First come named turns, each shown by rows before and after it. For each pair of rows after them, which turns, in which order, take the first row to the second? The first pair is done for you.
turn Mim:
-13.4; -5.4; -3.3; -21.4; 10.8; -7.4; 12.1; -12.5; -14.3; -13.5; -2.7; 11.1; -4.4; -2.0; -20.1; -4.2; 9.4; 37.0; -22.6; 1.7; -9.6; -13.4; 40.8; 24.2; 3.7; -2.2; -7.6; 2.9; 3.7  ->  -4.6; 1.0; -3.3; -19.9; 11.1; -6.8; 16.9; -15.8; -13.5; -19.1; 1.6; 14.5; -18.1; 3.8; -10.6; -17.6; 4.1; 19.3; -39.7; -0.6; -6.3; -11.0; 28.7; 28.9; -1.4; -2.3; 1.0; 0.6; -3.0
-1.6; -21.7; -33.3; 9.0; 4.5; 15.3; -25.4; 0.5; 2.1; 8.2; 27.4; -7.8; 2.6; -3.4; -19.2; -8.7; -39.8; 46.5; -17.7; 29.9; -2.5; 33.1; 33.5; -7.4; 24.6; 20.1; 6.5; -25.3; 9.9  ->  16.9; -2.7; -32.3; 8.2; 3.5; 17.0; -9.5; -7.5; 18.8; -2.2; 32.0; 5.4; -19.3; 6.6; 6.9; -36.8; -45.9; -1.6; -47.1; 29.0; -0.5; 22.2; 11.9; 3.0; 11.1; 25.5; 21.7; -21.9; -7.0
3.6; 50.8; 8.7; 10.3; -17.8; 18.3; 33.0; 31.9; 15.4; -23.8; -18.1; 25.1; -29.6; -9.5; 32.5; -13.2; 7.1; -26.6; 13.1; 7.2; 4.7; -34.1; 31.2; 5.5; 4.0; -10.5; 10.3; 21.3; -13.4  ->  -17.8; 17.9; 7.8; 9.9; -14.1; 12.6; 6.3; 34.3; -14.2; -2.3; -24.4; 11.1; 2.8; -17.8; -11.0; 25.2; 10.6; 40.5; 42.8; 4.6; 6.3; -15.9; 59.1; -8.5; 28.0; -16.0; -5.1; 15.3; 8.1
-8.8; -26.3; 7.1; 43.4; 3.8; 12.9; -25.0; -34.4; -35.4; 59.5; 1.1; -9.5; 28.1; -25.8; -32.5; -11.0; -12.8; 45.7; -15.2; 16.8; 19.9; -17.5; 46.7; -21.6; 32.8; -7.4; -32.6; -29.6; 9.5  ->  25.2; -2.9; 13.0; 38.7; 3.3; 10.9; -7.0; -55.7; -24.4; 48.9; 12.1; 11.4; -13.9; -3.0; 2.7; -56.4; -23.1; -18.6; -71.1; 17.7; 30.0; -25.3; 6.4; -1.2; 18.8; -3.8; -2.8; -36.1; -12.9
turn tivu:
2.0; 22.5; -28.8; 48.3; 34.0; -13.3; 3.5; 15.2; 37.2; 31.6; -0.7; -19.1; -19.9; 17.9; 31.2; -8.0; 40.0; -4.2; -49.9; 3.7; 11.7; -61.0; 7.6; -13.5; 26.8; 46.2; -30.2; -24.9; -11.5  ->  -20.2; -6.7; -22.1; 19.3; 22.5; -21.6; -26.0; 14.6; -22.9; 51.6; -20.9; -31.6; 8.6; 25.0; -16.9; 19.3; 15.7; 68.2; -24.0; -5.3; 5.9; -7.2; 18.8; -16.4; 43.5; 30.5; -26.3; -49.2; -15.6
10.2; 1.8; -4.7; 7.1; -11.9; -18.3; -3.0; -6.5; 7.7; -6.7; 52.3; 20.1; -3.0; 0.0; 30.0; -9.1; 19.7; -18.4; -18.8; 22.5; 27.6; -5.6; 3.9; 7.9; -24.8; 18.1; -20.3; 13.6; 0.3  ->  -0.8; -17.5; -3.3; -7.7; -12.6; -26.3; -22.3; -13.4; -30.5; 10.6; 46.3; 13.7; 14.3; 8.6; -0.9; 9.2; 7.4; 26.8; -9.3; 18.0; 29.8; 23.3; 6.7; 4.3; -10.2; 7.2; -17.9; -1.8; 4.2
3.3; 24.3; -7.0; -11.9; -29.8; 19.4; 5.3; 11.3; 11.8; -9.5; 5.1; -16.6; -2.7; 5.2; 32.2; 5.7; -12.8; -39.8; -11.0; 16.8; 3.6; -19.3; -24.0; 4.1; -4.7; 18.9; -10.6; 10.5; -34.3  ->  20.8; -9.9; -8.7; 5.8; -9.2; -1.1; -16.8; -14.7; -8.3; 13.9; 22.6; -15.5; -0.8; 22.2; 7.1; 10.2; -9.0; -17.8; -47.2; 27.3; 30.2; -15.5; -19.6; -5.7; 26.0; 10.9; -7.0; 6.8; -12.8
turn Pok:
19.7; 0.0; 6.6; -21.6; 9.3; 20.2; -19.2; -9.6; -41.1; 35.0; 1.2; 2.5; -16.8; 4.5; 9.2; -13.2; -36.0; 17.7; -35.3; -17.9; -18.5; 27.2; -7.5; 5.2; -14.4; -27.1; 19.7; -11.6; -21.1  ->  36.3; 1.8; 1.8; 8.4; 24.8; 18.8; -15.6; -15.6; -13.1; 34.5; 19.4; 10.3; -31.2; 0.6; 24.9; -22.4; -16.6; -8.5; -59.7; -9.6; -6.5; -6.3; -5.8; 0.3; -9.4; -20.6; 12.8; 5.9; -7.4
-10.1; -23.5; 3.9; 27.5; 17.1; 4.8; -26.0; -27.9; -11.5; 11.5; 6.6; 4.8; 1.3; -1.0; -14.9; 19.0; -7.6; 22.7; -21.5; -11.4; 11.1; 14.2; -10.8; -2.6; -1.3; -0.2; 19.1; -33.8; 21.4  ->  -8.9; -14.7; 9.0; 9.4; 7.1; 12.2; -16.7; -24.5; -20.1; 6.6; -4.2; 7.1; -3.7; 9.4; -10.0; 6.8; -21.7; 12.7; -22.9; -15.2; 1.9; 25.5; -25.7; 5.4; -12.5; -5.3; 27.5; -41.8; 4.8
0.0; -1.2; 3.6; -8.8; -4.3; 5.9; -11.2; -12.8; 14.1; -7.6; 12.6; 10.5; -11.4; 5.2; -8.5; -3.8; -1.5; -6.0; -15.6; 38.8; 2.8; 0.4; 1.6; 20.6; 22.3; -27.5; -51.1; -27.2; 19.0  ->  -6.9; -4.7; 1.9; -15.5; -10.4; 7.8; -11.0; -11.0; 6.5; -5.4; 6.8; 7.7; -6.9; 6.5; -14.1; 1.3; -9.4; 2.0; -7.3; 32.9; 1.8; 8.5; 3.0; 21.6; 22.2; -29.6; -51.1; -32.4; 15.9
turn Vanar:
17.7; -26.5; -3.8; -17.1; 37.3; 4.1; -6.4; -22.7; 0.6; 14.1; 35.5; 23.8; -30.8; 3.8; 16.8; -12.4; 8.4; -34.4; -65.2; 12.6; 8.1; 11.3; 0.2; -4.1; 6.3; -1.5; 10.2; -5.2; 32.6  ->  0.4; -48.8; -2.0; -19.3; 38.0; 0.2; -23.8; -20.8; -20.7; 27.5; 28.8; 11.5; -3.6; -1.9; -12.5; 13.3; 3.6; 10.4; -43.0; 11.5; 6.9; 32.2; 13.7; -12.9; 21.5; -9.5; 1.8; -13.0; 43.0
-13.4; 3.9; 16.3; -2.5; -5.5; -0.3; -0.5; 11.0; -0.6; 0.1; 1.1; -0.4; -0.5; -1.9; -12.3; 0.8; 9.5; -0.1; -4.9; 2.5; -11.4; -6.1; 0.6; 4.8; 3.0; 5.1; -10.8; -6.9; -13.5  ->  -9.1; 5.6; 16.2; -1.5; -2.1; -1.1; -1.6; 11.3; 3.2; -3.8; 2.1; -0.3; -3.3; -0.9; -8.8; -3.5; 11.0; -6.6; -7.3; 2.8; -9.6; -9.0; -1.8; 3.1; 1.2; 6.6; -8.7; -3.5; -11.3
-10.9; 7.4; 0.4; -12.2; -4.5; -2.7; 8.9; -22.6; -14.2; -0.6; -18.7; -20.7; 7.2; -1.5; -34.1; 20.0; -7.8; 42.1; -5.6; 1.0; -6.7; 29.2; -24.2; 11.3; -11.6; -5.8; -10.5; -6.7; -7.3  ->  -4.3; 25.2; 1.7; -20.2; -13.2; 4.2; 23.1; -19.6; -0.5; -15.3; -21.0; -14.2; -5.4; -0.1; -11.8; 2.7; -12.5; 13.4; -11.0; 1.5; -12.8; 23.6; -33.4; 19.1; -27.0; -1.7; -2.9; -8.3; -19.6
Then:
Between the rows of a pair lie two turns.
-21.4; -5.0; -22.3; 11.4; -0.2; 24.6; 26.6; 51.1; 25.8; -28.2; -4.4; -13.5; -26.3; -16.6; 18.9; 16.0; 40.0; -41.1; 15.5; -9.6; -18.8; -28.2; 43.9; -14.6; -17.3; 24.6; -45.1; 0.3; -6.5  ->  -27.3; -11.5; -11.1; -46.9; -22.8; 12.5; 10.4; 31.0; -47.2; -13.5; -29.6; -9.5; -27.5; 21.1; -9.1; 3.0; -13.8; -11.1; 1.6; -25.5; -24.9; 48.8; 7.6; 4.0; -20.0; 8.1; -10.3; -46.0; -42.3 => Mim then Pok
-16.9; -5.4; 4.8; 15.5; -6.3; 1.3; -0.9; 14.2; 25.4; -12.3; -19.3; -2.7; 13.9; -17.7; 12.8; 1.9; 21.0; -6.9; 2.9; -2.3; -25.7; -7.6; 13.3; 32.7; -19.2; 3.2; 0.9; 17.6; 9.5  ->  -7.9; -25.4; 1.7; 33.2; 5.3; -12.8; -18.9; -4.6; 12.2; 8.2; -4.4; -2.2; 13.9; -4.7; -1.5; 5.0; 23.5; 9.7; -21.1; 4.2; -8.9; -5.4; 16.4; 27.6; 0.2; -1.5; 4.2; 16.0; 27.1 => Vanar then tivu
34.5; -23.2; -2.3; 12.7; 3.4; -18.9; -11.1; -24.6; -19.0; 13.8; 17.5; 2.5; -15.9; 23.0; -14.7; -10.7; -3.6; -6.5; -42.9; 16.2; 21.7; 6.1; -13.8; -6.2; 20.8; -0.6; 7.8; -8.7; 5.8  ->  -7.8; 12.1; 5.6; -29.9; -28.9; 5.5; 11.0; 23.2; -13.3; -16.7; -26.4; -10.3; 5.0; -3.3; -5.1; 0.0; -16.5; -3.3; 34.6; -7.1; -27.4; 32.6; -8.0; 4.0; -19.8; 3.4; -3.5; -13.2; -29.0 => Vanar then tivu
-8.5; -4.4; 16.7; -41.7; -11.6; 3.0; -2.8; 6.9; -27.1; 1.4; -11.7; 2.7; 8.1; 18.7; -20.3; 12.7; -13.1; 17.5; -2.4; -11.6; -10.2; 33.2; -11.9; 3.2; -12.9; -5.1; 10.1; -17.5; -26.2  ->  21.5; 2.0; 4.0; 15.9; 18.5; -1.1; 6.3; -2.8; 28.8; 1.5; 26.0; 11.9; -15.1; 10.2; 7.7; -1.3; 24.7; -30.5; -40.7; 3.4; 15.0; -31.9; -4.7; -10.3; 1.1; 11.4; -0.5; 13.2; 3.7 => Vanar then Pok
-8.7; 12.5; 20.9; -20.0; 0.6; 22.2; -17.5; -11.0; 2.9; -3.2; -6.1; 0.4; 12.7; 21.0; -4.6; -29.2; -8.1; 28.7; -28.6; 11.9; 9.6; 24.1; -19.6; -20.7; 0.7; -3.5; 37.7; -7.9; 29.1  ->  -24.3; 28.5; 24.0; -29.4; -7.9; 35.5; -0.6; 9.7; 21.8; -18.4; -16.7; -2.2; 17.5; 2.0; 8.2; -27.7; -4.5; 19.9; 2.7; 6.1; -8.4; 20.2; -14.8; -18.5; -15.4; 2.2; 29.3; -1.9; 20.8 => tivu then Mim
17.8; -26.9; -12.6; 6.1; -5.8; -17.8; -2.2; -32.3; -16.5; 16.9; -2.4; 3.5; -0.8; 28.8; 0.3; 1.5; 21.9; -26.6; -41.1; -22.1; 4.4; 16.1; -8.5; 6.9; 30.5; -12.7; 9.0; 4.2; 19.2  ->  6.4; -24.4; -13.5; -8.1; -16.2; -17.9; -3.2; -27.9; -30.3; 19.1; -12.9; 0.5; 5.9; 27.9; -6.3; 6.6; 12.3; -12.2; -27.8; -23.0; -4.4; 35.2; -7.7; 8.5; 25.7; -16.2; 8.6; -5.3; 12.5 => Pok then Pok
